In the data rows, 500 means zero.
Each row below has a hidden score, from 0 to 40, with 20 about the middle. What is it? The score is a weighted sum of the row's numbers plus the product of two more (or one squared), each taken from its middle value.
tensor([418, 605, 517, 604, 421, 467, 442, 479, 432, 546, 398, 386, 475, 554, 471, 544, 518, 601, 557, 579, 357, 514]) 22
tensor([544, 482, 468, 472, 489, 474, 527, 501, 475, 511, 479, 488, 485, 544, 427, 441, 518, 600, 518, 523, 531, 622]) 26
tensor([576, 351, 464, 435, 644, 544, 528, 513, 571, 560, 586, 459, 714, 599, 451, 386, 459, 421, 586, 648, 520, 331]) 23
tensor([573, 541, 425, 568, 464, 485, 517, 456, 510, 454, 491, 560, 547, 335, 571, 585, 521, 359, 419, 414, 412, 498]) 29
tensor([639, 493, 479, 476, 496, 582, 523, 475, 465, 513, 482, 481, 502, 532, 428, 470, 485, 553, 525, 458, 563, 504]) 18
tensor([521, 536, 442, 515, 387, 497, 441, 468, 409, 504, 490, 466, 467, 454, 414, 422, 596, 472, 589, 529, 401, 410]) 26
tensor([533, 786, 689, 533, 539, 523, 294, 406, 435, 384, 567, 712, 373, 324, 674, 442, 591, 480, 540, 657, 257, 495]) 28
tensor([558, 324, 509, 386, 452, 411, 594, 668, 533, 394, 562, 338, 681, 465, 416, 434, 326, 605, 490, 634, 440, 502]) 15
tensor([541, 360, 515, 404, 505, 430, 603, 584, 470, 430, 563, 398, 650, 509, 501, 528, 414, 429, 555, 612, 573, 498]) 14
tensor([403, 460, 546, 563, 417, 439, 519, 607, 472, 424, 409, 378, 470, 422, 478, 437, 528, 518, 542, 591, 469, 434]) 15
tensor([457, 514, 471, 510, 480, 438, 496, 627, 385, 392, 470, 481, 402, 509, 447, 530, 582, 663, 544, 425, 458, 441]) 10
tensor([522, 632, 463, 456, 572, 520, 478, 477, 625, 630, 498, 555, 468, 424, 432, 507, 387, 573, 474, 555, 533, 495]) 28
tensor([507, 478, 512, 511, 446, 402, 485, 434, 493, 568, 491, 481, 521, 481, 445, 552, 568, 515, 537, 492, 411, 409]) 20
tensor([431, 509, 552, 407, 426, 493, 480, 565, 568, 491, 326, 475, 566, 614, 406, 459, 453, 498, 514, 382, 636, 584]) 23
tensor([626, 620, 401, 535, 406, 458, 528, 482, 503, 470, 374, 562, 596, 378, 382, 529, 508, 388, 583, 588, 418, 432]) 35
tensor([597, 622, 516, 380, 403, 437, 619, 520, 414, 453, 409, 418, 637, 600, 375, 411, 537, 582, 509, 479, 461, 513]) 23
tensor([528, 478, 555, 470, 458, 462, 553, 464, 524, 485, 511, 389, 568, 480, 418, 451, 514, 579, 533, 572, 511, 460]) 18
tensor([537, 487, 463, 467, 391, 433, 506, 404, 370, 447, 543, 448, 435, 519, 424, 542, 582, 583, 474, 473, 537, 411]) 14
tensor([611, 441, 445, 451, 420, 408, 593, 485, 399, 502, 445, 406, 519, 529, 375, 407, 496, 599, 571, 572, 448, 416]) 13
tensor([513, 549, 447, 581, 452, 498, 537, 553, 542, 383, 509, 522, 532, 425, 486, 528, 478, 348, 493, 536, 410, 419]) 28
tensor([422, 521, 516, 479, 592, 263, 456, 581, 559, 495, 662, 442, 459, 472, 421, 494, 471, 569, 518, 472, 500, 610]) 25
tensor([596, 400, 448, 386, 616, 649, 688, 356, 536, 394, 713, 625, 564, 517, 584, 561, 249, 524, 573, 675, 638, 471]) 15
tensor([653, 544, 276, 570, 531, 528, 525, 563, 433, 563, 611, 586, 426, 449, 446, 575, 563, 369, 370, 489, 564, 689]) 32
tensor([524, 575, 395, 462, 508, 566, 597, 479, 465, 582, 457, 484, 486, 415, 419, 561, 492, 491, 384, 497, 381, 546]) 16
tensor([440, 524, 539, 627, 399, 365, 457, 606, 404, 476, 459, 425, 425, 491, 572, 489, 630, 603, 517, 511, 381, 550]) 18
tensor([452, 458, 439, 603, 479, 496, 562, 471, 496, 474, 448, 456, 452, 428, 476, 546, 512, 449, 472, 430, 533, 499]) 19
tensor([372, 548, 520, 422, 625, 527, 485, 527, 589, 514, 556, 598, 576, 474, 551, 584, 409, 442, 488, 440, 592, 536]) 23
tensor([436, 378, 530, 533, 459, 621, 430, 502, 500, 494, 481, 407, 507, 433, 569, 479, 551, 401, 485, 449, 560, 550]) 15
tensor([408, 393, 524, 522, 540, 490, 498, 503, 527, 529, 564, 504, 464, 509, 593, 444, 531, 554, 467, 396, 550, 648]) 18
tensor([429, 600, 442, 564, 503, 453, 503, 399, 383, 671, 468, 540, 530, 435, 506, 494, 525, 446, 400, 446, 486, 616]) 26
tensor([528, 431, 477, 591, 507, 632, 513, 511, 462, 473, 471, 503, 456, 493, 585, 583, 397, 407, 474, 630, 511, 508]) 15
tensor([548, 391, 516, 504, 395, 419, 547, 525, 438, 536, 423, 439, 577, 518, 479, 424, 529, 560, 595, 492, 478, 483]) 14
tensor([517, 523, 439, 475, 562, 524, 468, 365, 574, 577, 462, 564, 472, 534, 485, 508, 484, 496, 504, 417, 561, 564]) 23
tensor([587, 515, 481, 578, 523, 543, 366, 457, 508, 663, 569, 537, 463, 479, 518, 627, 596, 581, 384, 437, 457, 500]) 20
tensor([460, 320, 493, 405, 495, 493, 584, 601, 509, 419, 582, 408, 595, 534, 515, 439, 421, 529, 551, 566, 504, 468]) 12
tensor([695, 586, 385, 547, 440, 589, 564, 500, 431, 399, 487, 508, 521, 464, 447, 395, 587, 410, 559, 517, 542, 438]) 26
tensor([492, 511, 475, 442, 383, 592, 654, 500, 658, 552, 356, 486, 552, 526, 453, 584, 436, 368, 448, 523, 498, 450]) 17
tensor([410, 503, 474, 455, 576, 582, 536, 602, 553, 484, 516, 468, 717, 566, 474, 402, 414, 504, 429, 498, 553, 549]) 35
tensor([459, 531, 528, 477, 499, 422, 435, 432, 475, 615, 462, 485, 509, 510, 561, 453, 577, 499, 536, 506, 529, 448]) 26
tensor([578, 488, 487, 669, 462, 425, 415, 478, 548, 605, 434, 470, 399, 442, 480, 556, 529, 536, 440, 522, 385, 502]) 16
tensor([551, 485, 481, 567, 591, 401, 459, 602, 542, 351, 598, 520, 530, 434, 379, 565, 547, 529, 501, 565, 552, 498]) 23
tensor([622, 600, 380, 509, 542, 562, 544, 366, 511, 718, 542, 593, 490, 508, 482, 556, 482, 382, 405, 402, 495, 527]) 25
tensor([497, 407, 397, 588, 639, 627, 494, 503, 520, 441, 488, 632, 619, 464, 437, 614, 414, 242, 340, 471, 491, 460]) 16
tensor([517, 539, 425, 518, 418, 425, 517, 570, 477, 564, 547, 546, 451, 440, 511, 567, 687, 426, 466, 483, 456, 678]) 25
tensor([562, 527, 425, 517, 478, 589, 534, 517, 420, 569, 467, 566, 426, 409, 520, 502, 554, 542, 467, 428, 443, 585]) 16
tensor([386, 355, 728, 462, 528, 502, 630, 410, 484, 440, 459, 508, 459, 656, 715, 438, 388, 581, 572, 597, 724, 451]) 7
tensor([497, 528, 596, 530, 416, 297, 483, 542, 419, 477, 555, 401, 418, 449, 493, 436, 634, 710, 573, 620, 398, 451]) 17
tensor([722, 566, 335, 500, 457, 592, 510, 523, 460, 522, 525, 534, 589, 368, 458, 545, 502, 453, 485, 578, 456, 491]) 24
tensor([555, 459, 501, 587, 451, 485, 519, 432, 546, 620, 425, 448, 500, 497, 429, 499, 545, 486, 490, 438, 470, 436]) 16
tensor([554, 584, 393, 578, 525, 538, 565, 437, 563, 661, 415, 515, 499, 436, 443, 566, 348, 427, 459, 599, 475, 501]) 25
tensor([403, 505, 487, 529, 457, 505, 494, 503, 466, 390, 517, 621, 453, 587, 527, 610, 621, 427, 436, 252, 509, 477]) 20
tensor([684, 573, 409, 532, 486, 548, 604, 357, 588, 506, 489, 546, 528, 414, 376, 531, 463, 417, 364, 456, 463, 553]) 18
tensor([520, 335, 557, 459, 686, 440, 426, 624, 601, 452, 595, 423, 733, 552, 588, 377, 436, 356, 580, 642, 540, 475]) 25
tensor([529, 543, 466, 451, 405, 428, 444, 513, 490, 433, 400, 439, 471, 540, 486, 602, 503, 590, 511, 430, 439, 501]) 15
tensor([340, 576, 807, 364, 595, 393, 348, 518, 488, 460, 539, 466, 461, 577, 567, 488, 526, 617, 517, 609, 397, 511]) 36
tensor([264, 425, 502, 472, 593, 480, 600, 683, 448, 409, 453, 458, 605, 499, 492, 606, 414, 448, 502, 493, 561, 521]) 13
tensor([350, 357, 457, 680, 574, 779, 775, 317, 658, 356, 614, 805, 617, 602, 777, 501, 226, 425, 442, 618, 696, 550]) 25
tensor([408, 554, 526, 318, 422, 442, 452, 418, 691, 574, 476, 535, 445, 501, 474, 522, 497, 522, 465, 420, 596, 558]) 23
tensor([563, 489, 503, 411, 545, 549, 458, 533, 403, 351, 510, 324, 511, 425, 446, 284, 601, 457, 596, 574, 512, 368]) 17
tensor([565, 426, 588, 320, 626, 478, 379, 594, 460, 434, 637, 362, 562, 609, 488, 356, 668, 577, 761, 564, 598, 301]) 19
tensor([554, 491, 326, 648, 461, 549, 563, 588, 468, 456, 449, 498, 463, 429, 444, 591, 500, 347, 522, 512, 523, 417]) 31
tensor([491, 396, 456, 335, 620, 534, 525, 424, 543, 489, 656, 465, 529, 562, 552, 529, 372, 462, 539, 587, 579, 718]) 22
tensor([524, 603, 472, 467, 621, 517, 572, 511, 492, 485, 420, 389, 443, 511, 502, 508, 490, 520, 596, 504, 477, 479]) 16
tensor([627, 515, 390, 525, 432, 440, 524, 482, 470, 647, 446, 467, 528, 373, 462, 481, 481, 499, 452, 638, 385, 570]) 22
tensor([424, 546, 611, 448, 494, 441, 461, 564, 523, 475, 514, 541, 542, 486, 446, 491, 627, 565, 477, 500, 519, 568]) 34
tensor([668, 564, 391, 606, 534, 670, 588, 473, 506, 605, 627, 540, 555, 365, 478, 531, 455, 386, 373, 517, 438, 499]) 25
tensor([635, 644, 497, 500, 414, 558, 482, 468, 394, 457, 458, 447, 619, 545, 412, 383, 658, 500, 594, 369, 418, 378]) 23
tensor([474, 369, 409, 424, 558, 529, 607, 633, 457, 470, 553, 432, 560, 472, 445, 587, 477, 474, 383, 554, 482, 524]) 12
tensor([501, 606, 369, 628, 497, 485, 558, 671, 386, 509, 456, 485, 394, 442, 476, 484, 466, 395, 451, 483, 395, 476]) 21
tensor([627, 690, 326, 543, 500, 480, 563, 573, 286, 497, 525, 536, 500, 604, 468, 482, 574, 471, 474, 367, 427, 449]) 26
tensor([621, 450, 444, 527, 449, 416, 480, 507, 402, 561, 423, 415, 424, 551, 479, 606, 552, 451, 450, 477, 477, 546]) 11
tensor([528, 587, 524, 465, 517, 570, 438, 435, 553, 655, 331, 523, 575, 577, 425, 512, 508, 514, 529, 509, 534, 444]) 24
tensor([428, 365, 564, 515, 534, 579, 412, 465, 572, 558, 498, 564, 546, 482, 547, 576, 436, 484, 452, 462, 544, 504]) 13
tensor([511, 578, 490, 559, 539, 463, 411, 444, 511, 537, 508, 576, 383, 422, 528, 429, 604, 494, 448, 455, 480, 557]) 23
tensor([559, 570, 392, 514, 410, 450, 526, 489, 450, 491, 472, 591, 565, 433, 454, 547, 498, 519, 523, 412, 426, 444]) 31
tensor([416, 535, 539, 609, 487, 464, 402, 484, 469, 429, 481, 483, 322, 578, 512, 607, 509, 431, 494, 410, 376, 468]) 15
tensor([511, 587, 606, 493, 530, 456, 424, 515, 446, 665, 418, 453, 404, 649, 485, 468, 529, 538, 590, 458, 575, 523]) 28
tensor([548, 492, 511, 544, 526, 382, 458, 403, 475, 573, 403, 414, 356, 583, 505, 490, 524, 538, 501, 420, 516, 536]) 14
tensor([453, 590, 521, 546, 420, 413, 445, 535, 398, 429, 408, 402, 490, 446, 476, 425, 670, 631, 507, 525, 403, 456]) 18
tensor([473, 509, 554, 426, 485, 387, 444, 570, 426, 577, 470, 379, 444, 592, 580, 398, 721, 589, 654, 472, 580, 526]) 22
tensor([624, 456, 537, 528, 362, 476, 486, 521, 657, 525, 415, 342, 478, 454, 509, 370, 479, 546, 544, 579, 461, 326]) 18
tensor([523, 495, 462, 678, 406, 472, 446, 563, 390, 540, 532, 428, 381, 545, 474, 598, 588, 501, 538, 471, 462, 490]) 19
tensor([462, 436, 470, 442, 604, 584, 501, 486, 525, 493, 646, 553, 588, 632, 554, 552, 378, 429, 439, 434, 522, 466]) 17
tensor([580, 574, 508, 512, 388, 560, 412, 458, 498, 566, 467, 557, 508, 364, 510, 531, 551, 435, 501, 511, 497, 445]) 23
tensor([507, 455, 432, 560, 405, 426, 557, 578, 577, 491, 384, 447, 640, 337, 450, 479, 497, 570, 517, 594, 427, 490]) 20
tensor([440, 500, 557, 574, 456, 468, 503, 572, 367, 451, 586, 446, 427, 549, 523, 489, 566, 555, 613, 440, 468, 425]) 16
tensor([530, 438, 512, 402, 472, 411, 466, 533, 561, 467, 632, 488, 444, 601, 532, 459, 558, 488, 513, 489, 563, 485]) 20
tensor([651, 542, 374, 535, 622, 539, 497, 476, 538, 635, 424, 581, 544, 506, 454, 691, 425, 400, 388, 497, 489, 582]) 20
tensor([298, 518, 541, 632, 428, 463, 465, 636, 394, 468, 488, 497, 415, 552, 463, 577, 531, 521, 465, 455, 493, 421]) 17
tensor([497, 481, 463, 573, 577, 527, 455, 669, 427, 346, 546, 523, 455, 466, 593, 576, 596, 410, 565, 431, 494, 421]) 20
tensor([387, 468, 701, 381, 425, 431, 518, 471, 437, 605, 531, 384, 598, 603, 566, 429, 548, 789, 607, 499, 653, 456]) 21
tensor([480, 605, 427, 523, 490, 516, 567, 473, 500, 605, 444, 611, 446, 440, 471, 633, 430, 509, 427, 481, 518, 522]) 19
tensor([622, 451, 412, 530, 584, 672, 490, 526, 458, 507, 559, 571, 560, 508, 561, 532, 490, 412, 500, 518, 589, 534]) 22
tensor([385, 589, 616, 470, 542, 377, 361, 562, 396, 545, 403, 467, 396, 622, 500, 396, 622, 581, 557, 454, 508, 487]) 23
tensor([489, 379, 480, 394, 625, 591, 429, 439, 547, 417, 600, 491, 590, 607, 500, 407, 454, 461, 509, 459, 580, 385]) 18
tensor([421, 568, 488, 533, 649, 605, 598, 440, 628, 377, 669, 650, 587, 450, 663, 656, 402, 562, 459, 569, 646, 439]) 23
tensor([410, 509, 463, 537, 700, 577, 630, 571, 488, 442, 712, 707, 673, 566, 628, 593, 288, 391, 443, 392, 648, 445]) 25
tensor([498, 451, 574, 403, 595, 602, 593, 480, 527, 495, 593, 453, 594, 625, 538, 512, 418, 629, 400, 529, 573, 565]) 36
tensor([525, 456, 471, 579, 439, 471, 467, 528, 458, 471, 432, 546, 463, 467, 476, 470, 536, 439, 587, 473, 500, 566]) 21
tensor([366, 373, 488, 564, 650, 497, 369, 592, 573, 491, 643, 518, 452, 493, 690, 488, 491, 370, 483, 427, 564, 583]) 24
tensor([601, 654, 419, 573, 528, 428, 409, 412, 467, 579, 398, 532, 447, 373, 549, 457, 488, 417, 424, 440, 439, 626]) 26
tensor([591, 531, 511, 497, 549, 586, 371, 372, 492, 686, 455, 526, 426, 504, 496, 613, 569, 500, 414, 338, 543, 478]) 13
tensor([503, 487, 504, 584, 484, 497, 442, 527, 455, 390, 620, 494, 416, 501, 573, 419, 466, 469, 451, 383, 534, 486]) 18
tensor([527, 610, 452, 511, 325, 480, 564, 487, 420, 368, 473, 444, 534, 483, 311, 407, 627, 543, 570, 465, 395, 428]) 22
tensor([431, 517, 505, 479, 480, 442, 479, 553, 377, 484, 427, 477, 480, 496, 544, 446, 584, 588, 595, 467, 484, 482]) 17
tensor([483, 493, 448, 341, 441, 420, 603, 612, 368, 409, 504, 476, 527, 402, 439, 555, 538, 535, 471, 500, 525, 532]) 11
tensor([497, 412, 526, 585, 504, 432, 428, 481, 403, 572, 498, 381, 332, 671, 462, 460, 609, 484, 517, 531, 516, 515]) 19
tensor([418, 429, 451, 597, 474, 471, 459, 605, 479, 479, 439, 524, 377, 558, 617, 637, 468, 502, 482, 448, 433, 408]) 20
tensor([559, 358, 543, 400, 464, 593, 455, 555, 471, 500, 385, 383, 477, 495, 473, 386, 523, 492, 549, 549, 540, 512]) 15
tensor([402, 369, 437, 496, 618, 484, 486, 565, 615, 470, 524, 538, 643, 331, 558, 514, 465, 333, 402, 560, 549, 457]) 25
tensor([480, 445, 587, 411, 606, 491, 515, 572, 570, 505, 578, 381, 381, 529, 484, 555, 328, 605, 547, 620, 581, 459]) 17
tensor([612, 651, 443, 576, 559, 515, 396, 438, 456, 633, 456, 538, 470, 451, 544, 491, 590, 407, 510, 420, 418, 660]) 28
tensor([495, 493, 459, 535, 399, 502, 474, 536, 505, 450, 465, 428, 394, 497, 429, 490, 503, 482, 433, 530, 395, 453]) 14
tensor([641, 507, 387, 555, 408, 531, 541, 481, 483, 563, 469, 489, 475, 341, 483, 529, 498, 495, 519, 541, 448, 489]) 20
tensor([485, 535, 591, 551, 489, 480, 322, 481, 397, 602, 446, 493, 367, 536, 572, 443, 671, 447, 570, 431, 495, 419]) 20
tensor([567, 512, 502, 421, 443, 499, 410, 489, 515, 505, 433, 570, 462, 445, 476, 599, 506, 495, 512, 494, 399, 421]) 14
tensor([334, 409, 684, 554, 603, 618, 715, 364, 600, 467, 514, 669, 591, 655, 775, 379, 262, 539, 487, 621, 701, 609]) 27
tensor([414, 441, 532, 371, 784, 666, 523, 536, 556, 581, 649, 612, 532, 648, 495, 514, 450, 330, 492, 508, 575, 496]) 27
tensor([515, 524, 478, 540, 438, 600, 403, 372, 497, 600, 429, 477, 298, 566, 488, 490, 660, 455, 490, 376, 436, 580]) 17
tensor([415, 472, 534, 336, 624, 588, 530, 578, 663, 551, 570, 468, 734, 567, 520, 524, 414, 520, 490, 461, 622, 444]) 22
tensor([510, 551, 657, 460, 534, 451, 363, 429, 570, 352, 443, 437, 508, 525, 477, 406, 601, 569, 619, 530, 413, 431]) 16
tensor([474, 337, 478, 377, 466, 549, 521, 510, 580, 413, 526, 509, 639, 524, 429, 524, 436, 403, 455, 442, 531, 554]) 13
tensor([560, 399, 580, 500, 484, 447, 406, 474, 637, 671, 420, 376, 370, 555, 477, 413, 600, 594, 592, 478, 516, 424]) 14
tensor([352, 573, 555, 568, 367, 378, 473, 647, 234, 496, 500, 423, 268, 693, 385, 420, 723, 613, 571, 462, 410, 394]) 19
tensor([616, 459, 489, 499, 410, 440, 510, 497, 518, 602, 393, 431, 462, 495, 492, 544, 546, 481, 533, 490, 493, 499]) 15
